Each row is where one point has got to under a steady rotation. How many steps took it there?
The counts run from 0 to 379.
[ 10  -4  -4   2  -2   2  19   0   9  -9  -1  22   0 -22  -9   6  -4  -9
   1   8   5   3   5 -11  -9  18 -19   0  10   6   8   2   0   0   5   5
   4   1   6  31   4 -10 -14   8   3  -1   4  22  -5  -5  -5   7   0  -3
   1   2 -12  -1] | 298
[ -1   3  -6 -17 -10   9  13  -3  26  -1   2  14   6 -12  15  -2  -7  15
   9   2  -8  -6   4   0   4  -8  -6   4  -9 -14  18   2  -1   1   3 -10
   5  13  -2   6   2 -20   1  -6   5 -13  16   9 -16   0  -1   6   1   2
  -2  12   4   2] | 377
[  1   2  -1  -3  -1  16   8  -1  -8  -2   9  12 -16 -13  -5   4   3 -24
 -17  -4  -7  19   2  12  11  -6 -18 -12  10  -4   2   3   1  10  10  -4
   0   3  -3  -3  11   4 -11   3   3  13  -2  -2   7  -9  -2  25  15  -5
  -5   9  -1 -12] | 92
[-16   3  -5 -10 -15   6  -1  -1   7   0   5  -5  -8 -12  11   6 -11   5
   8  -6  12  -3  -4   1 -13 -20   4   6 -10  -5  11  19  -6  21  -1   3
  -3  10   1  -9   0  13   0   2 -11  11  -7 -15 -14  -3  -3  -2  12 -12
  19  10  15  -3] | 51
[  7   2   9  -6  14  10  12  -8  12 -10  12  15  13  -4   0   4  -4  -4
 -10  15  -3  12   6   0   3   3 -17  -3  26 -20  10 -17  -9  -6   4   4
   8  -3  -6   2   7 -15 -10 -10  10  -3   6   7   3   5   3  14  -4  -5
   3  13  -9  -3] | 332
[ -8   5  -8  -8  -7  18   3   4  -3   2  -3   1 -13 -22   4  -8  -2  -5
  -9   6  -2   1  14  14  -5 -17  -6  13 -14  -1   2   2 -15  10   5  -9
   1  -9  -2 -13   6  14  -4  -2 -19   0   6  -4  -9   0 -12   5  23  -4
 -12  -4  11 -13] | 232
[ -5  -5  -8   0   3  -2 -12   3  16  -1   7   9   5 -10 -10   3  -1   0
  11   2  12   9   0 -22  -4  13   1 -20   4  -3   5 -17  16   7   4  19
  14  -2  -1  21  -4 -14  15  -2   6   5 -15 -13   5   3  13  -6  -1 -14
  -5  -2  -8   4] | 306
[ -1   1  -9  -8  -2   0   5 -24  11   5   5  22  10  -5   0 -24  -8  -4
   8 -10   5  19   4  -6  20 -10 -16  -9  13  -5  -9  -3  -3  -2   3  -6
   5   3  -8  11  -1 -11   0  -7   1  13  -2  -9  18  -3  15   1  -6 -16
   0   1 -11   9] | 102
[ -3  -3   2  -3  -5  21   6 -11  -2  -6   4   1 -10  -8  -9  16 -12  -4
   4  14   6   7  10  -4  -7  17 -15  11   4  -4   8  -5 -15 -15  -3  10
   7  -2  20 -13  -3   1 -25  10   4   3   8 -20  16   1  -9   6  -4   1
 -11  -1 -10 -15] | 208
[ -8   2 -30   1   7   6  -5  -7  -3   6  -2  11   5 -20   0 -10   3   6
  -7  -4  -2   9  16   3   9 -16  -2  -4 -15 -11   6   3  -8  -1  17 -16
   2  -5  -3   5   2  10  -2  -5   7  -5  -3 -15   4  -5  10  -8  16  -3
 -20   7   1  -6] | 46
[ -6   6   0  -9  -5   1  18  -7  -3 -16   0  11 -21  -6   4 -16   0  -1
   5   9 -14   6   7   4   7 -14 -24   4   1   4  -4  10 -11  -1   2  22
   6   2  -8  -9   2  -7  -7   2  -2   6  12  -2  -3   3   4  20  -9  -8
 -15 -17  -6  -5] | 322
[  1  -2  -3  -9 -20   7  -9  -9  22  13   2   4   7  -6  13 -15  -7   0
  10  11   8  -6  -3   3  -8   0 -10  -5  -7  -2  -1 -11  -8  18  -5   1
   4   0  -5   9  -4  -6  -4   3 -27  -3  -2  -5   8  15  -3  -1  11  -6
  14  -7   8  20] | 110
[  2   1   7  -5  -1  13 -15  27  -1   5   8  13 -17   4  10 -10   4  -2
   2   2 -12   3 -13 -10   6  -9   8  -3   6   0  -5   2   0  -2   2  17
  -1  -5   6   3   5 -21   7 -16   6  14   3  10  10   3   8  22  15  -1
   7 -10 -15  -1] | 180
[ -6  -2  -1   1  15   3 -10  18  -3  15  -8  -8  -4  -4 -13 -12  -9 -19
   8  -5   6   9  10 -10 -12  -5  15   0   4  -2 -12   3  -4   2   7  -4
  12 -28   4  -2  -4  -5  11  -6  -3   8  -4  -6  -6   2   6  -4  23  -9
  -1 -13 -12 -12] | 39
[-16  -4   1  -1   6  24 -14   4  -2   9  -1  -5  -7 -21  -2   2  -6   7
  -2   2  -6  13   0  -4  -7  -4  12  15  17  -5 -10  -8   1   6   6   6
  16  -8   3 -22   8   7   1  -4   0  11  -9  -9  10  16 -10   6  13 -12
  -9 -11 -10 -19] | 4
[-11  13   5 -13  -7   8   4  18   4 -12   5  -3 -15 -10  12   5 -12  -8
  -1   2  11  -4   9  -6 -12 -13   6  10   5   0  11   4  -4  20  -8   9
  -1   2   0  -7   9  -1  -6 -12 -20  12  -3  -2 -19   0   4   5  20 -11
  21   7   9  -4] | 235
[ -8   0 -14 -12 -13   8   0 -11   9   2  -9   9  -4  12   3 -22  -4   3
   3   0  -5  -6   1 -10  19   7  -3   3 -18  -1   2  -6 -15  -9  -3   0
  -3   6  13   2  -3 -19 -16 -11 -10  -7  15 -17  17  -1  14   4  -1   9
 -10  -9  -1   4] | 21
[ 12  -2   1  -6 -10   7  19   1  14  -2   3  23  -5 -20  -3   4  -4 -11
   4   8   6   5   5  -9  -4  14 -20  -3   9   4  11  -2   1   4   0   4
   2   9   4  29   4 -16  -9  10   1   0   3  17   5  -3  -5  12   3  -4
   8   5 -12   6] | 297
[-21  -1  -9  -9  -8  -4  -1   0   9  -5  -9  -4  -2   6   3  -4 -10  16
   6  -8   1 -17  -5 -22  -8  13  10  17  -6   7  17   3  -8   6  -9  15
  -7  13  13   9   3  -9 -19 -12  -5  -2   5 -14  -2   0  17  -6  -2   1
  12   2  -1  -1] | 202
[ -6  -6  -5   7   7   9  -6  10 -11  -9   0 -10 -13 -10  -7  -4   6 -10
 -13  15   7  -3   4  -5 -15  -1   0  -1   1  11   0  -8 -15  13  10  13
  11 -14   7  -7   6  20  -6  -3   0   2   0 -10  -1   6  -6  12  17  -2
 -21 -23  -3  -5] | 267
[ -4  -6   7  -1   2  17  -9   2   4  -1   5  -1  -2   1   4 -12  10   8
 -18   4  -4   6 -26  -2  11   5  -3   9   7 -10  -4 -12 -15  13  -7  20
  -2  -3  -5  -6  19 -13   4 -16 -13   1  -2   3  19  15   3  15   1   5
   7  -9  -3  -1] | 328
[  1 -15   5  -2  -2  10   8 -10   1  -6   5  -7 -14   4  -4   7  -3   4
  -8  14  19  -5 -16  -2 -17   3 -11  18 -10  -7  16   2 -34 -11  -7   3
  -3  -6  18  -7  -3   6  -7  -1   3  -7  10  -5  -7  -3 -14   2   1   6
  -4   0   2 -10] | 26
[-10   0 -10  -4  -8  -1  -4 -10   5   4   5  -4  -1  -8  -4  -2  -2  -6
  13   4  -5   6   4  16 -14 -13 -12 -17 -11  -8  -3   6   1  14   7  17
  20 -13 -13 -18 -12  10   2  16  -4   4  -9 -21  -8   6  -8   0   2 -11
 -10  -4  17  -5] | 313
[  2   3  -3  -3   9   5 -17   2   2  -4  13  26   5  10   6 -17  -2  -3
   2  -1 -11   8  -1  -6  18 -12   4  -9  10  -8 -11  -8   1 -20  10  11
   4 -11   1  -1  -3 -17  -1 -19  13  19   1  -6  10   1  10  10   7  -4
  -3  -8 -12   1] | 365
[  7   4  -4 -13 -18   2  -2  -6  22   4   4  12   7  -8  13 -12  -6  -1
  11  18   8  -7   3  -1  -7   2 -12  -8  -5   2   9 -13  -5  19  -5   7
   3   4  -1  15  -3 -11  -8  -1 -22  -6  -1   1   6  10   2   1  11  -6
  17  -2   8  21] | 111
[ -6   1 -14  -8 -15   0  -1   1   4  -7   3  16  -8   6   9 -17  11   3
  -7  -8 -23 -10 -14   6  15 -14  -9 -15 -17   1   5  13  -3  12   9  16
  -4  12 -10   5   5 -11  -4  -3   6  -3   7   3  -1  -3   8  20   2   6
  -4  -7  11   7] | 319
[ -1  -7  -8  -1 -10   0  -2  14  11  13 -12  -7  10   6  -5 -14   1  -8
  15   2   7 -13  -2  -6 -16   0   6  -3 -20  10  -5  15 -13  19  10   4
   8 -11   7  11  -6  -1 -12   6 -13  -7   0  -4   2   8   2   5  15   7
  12 -23   2  11] | 258
[ -8 -12  -9  -2   5  -6  -5 -18   6  13   1  -2 -13  10  -6 -15 -16 -10
   8  -7 -13  -2   1   1 -17   1 -11  -5   4  -4  -3 -10  -5 -16  -5   5
  14 -14   5  -4 -21   1  -9   8   8   5   4 -23 -10  -3  -1  -9   2 -10
 -15   0   4  -3] | 163
[ -2 -15  -8   5  -6   0  10  -4  13  10  -9  -6  13  -3 -12  -3  -3  -3
  14  -5  18  -5  -8   3 -16  -2  -6   6 -25  -2  -2  26 -20  10   8  -2
   8  -9   3   8  -8   4  -8  18  -5 -11   0   1  -6   1 -12  -2   7   5
   4 -14   5   0] | 256
[ -4 -20  -3  12  11   5  -6  10   3  13  -1  -2 -11  -5 -11 -11  -3 -20
  -5 -12  -2  -1 -15  -8 -23  10  -2   2  15   9 -13  -4  -2   5   3   9
  17 -17   6  17  -3   0  -3  12   2   8  -5   3  -5   3 -16   2  13  -8
  -3 -16  -8  -1] | 302
[ -5  -3   4   2   5  11  -6  -4   8   6  -3   4   8  -5 -10  -2 -15 -20
 -11   2 -12   0  -2   5 -22  15   0  10  25  -1  -9 -12   0  10   4   6
  13 -19  -4  -8   5   2 -17   1 -15   5   0   7  -3  13 -14   6  12   0
  11  -1   4 -12] | 153
[ -7 -13 -20 -10   3 -12   7 -17  15  15 -10   6   4   2  -7 -10  -6   7
   2 -12 -14  -3  -9 -12  -5  13  -4  -7   3  -6  17  -2  -3  -4   2  -8
   5   7  -1  25  -4 -12   7  -3  22 -11   9   2  -6 -12   8  -4  -2  -1
  -9  12  -1   2] | 343
[-10   6 -17  -7   9  -1   9  -8  17  -3  -6  13  24  -4   4  -4  -8  13
  -4 -12 -15  -8  11   2   5  -6   2   4  -2 -18  15   2   0   3  17 -11
   5   4  -6   7   5  -8 -15  -8   8 -12  10   0 -16  -3   9  -2   9   4
   1  18   6  -3] | 194
[ -7  -2  -3 -12   2 -14  22 -14   1  -2  -3   4  -8   4   3 -12  -2   4
  10  -1 -13   7  -2   2  -8 -24 -19   2   9  -2   5  21 -22   3   2  10
   2   6 -13  -2  -2   2   2   1  21   5  13   6 -12  -7   7  14  -7 -10
  -1  -3  -7  -3] | 139
[  4   4 -18  -5 -12   1 -15  -1  -1   3   6  17  -3   7  11  -9   3   3
   0  19 -17  -7  -2   9   1   1  -8 -19 -23  -8  14  -4 -13  -7   5  18
 -13  -9   4   7  -9  -7 -16   0   3  -8   3 -12  10  -4  14   3  14  14
  -5   9   8   5] | 170
[ -8  -4  -5  -1  11   8 -12  -9  10   5   1   4  21  -5  -1 -14  -3  12
   0   4   1   1  -5   8  -4 -16   4  15 -10 -20  -9   0 -17  -4   7   4
   8 -26 -11 -17  -2   1   8  -9 -12  -6  -3   0 -12  11  -6 -11   8   0
  -2  -7   7 -10] | 371
[ -3   5   1  -5  -4  14  13  -3 -11  -6   6  10 -13 -15  -8   7  -3 -25
 -10  -4  -4  24   8  11   6  -6 -22  -8  10  -3  -2  10   2  10   5  -2
   3   0  -4 -10  10   4  -8   9   4  18  -5  -3   7  -8  -6  22   8  -9
  -4   7  -3 -16] | 93
[ -3  -4  -2 -11  -3   2  18 -28   4   4   5   3 -12  -5  12 -21  -3  -3
   0   2   7  13   2   6   9 -15 -31   5   3  -8   6  -6 -23  -2  -6 -10
   1   8  -4   4  -1  -1  -4   2  -1   1   8 -11   7  -5   7   4  -6 -14
  -8   6   1  10] | 287
[  8 -11  -1   9  15   5  15  -6  14  -5   3   1  27  -3 -20   2  -4 -14
   1   0  20  -1   2   5  -8   4  -8   1  -9 -12  -2   5 -16  -1  18  -9
  16 -19   2   4  -3   0 -11   9   5 -16   0  -1 -13   4 -12   0  -1   6
  -7  -6   3  -2] | 71
[ -5   3  -2  -6  -4  12  -1   7   9 -21  15   7   7 -10 -11  15   9  -3
 -15  -1  18   9  -5  -8  12   4   3 -19  -4  -5  17  -6   8  21   7   8
   3   7  -1  -1  16  -7  15 -17   1   3 -14  -4   2  -2   1  15   7   0
  -2   8   5 -10] | 272
[-11  -8   8   4  -1  13  17  -8   4 -17   6   4 -15 -13  -2  -2  -6   1
   1 -13  19   4  -8 -10  -1  -5 -11  25   9   3  -2  13 -10  -9  -3   8
   9   9  14  -4   3  -1 -16   6   0  17   1  -4  -4  -1 -13   6 -13 -15
  -1 -13  -8  -8] | 60
[-15  -2   3   4  12  -7   4   0  -4  -9   4   3  11   7 -16  -7  -6 -16
  -9 -20  11   9 -16  -9  -3  -4   1   6  13   0  -7  20  -7  12   6  14
  -5 -10  -9   3   7   0   3 -12  -6  17 -15   2 -11  -3   6   0   5  -7
  27   1   0 -14] | 97
[ -3   4   0 -14  -1   6 -15   4  21  10   8   3  11   9  25 -14  -9   7
   8   7  -7 -10  -1   7  -2 -17   8  -3  -4 -19   3 -12  -9   9   0  -3
   8  -6  -3 -11  -2 -14   1 -15 -11  -3   5  -4  -6  11   6   3  15  -2
  14   3  12  12] | 374
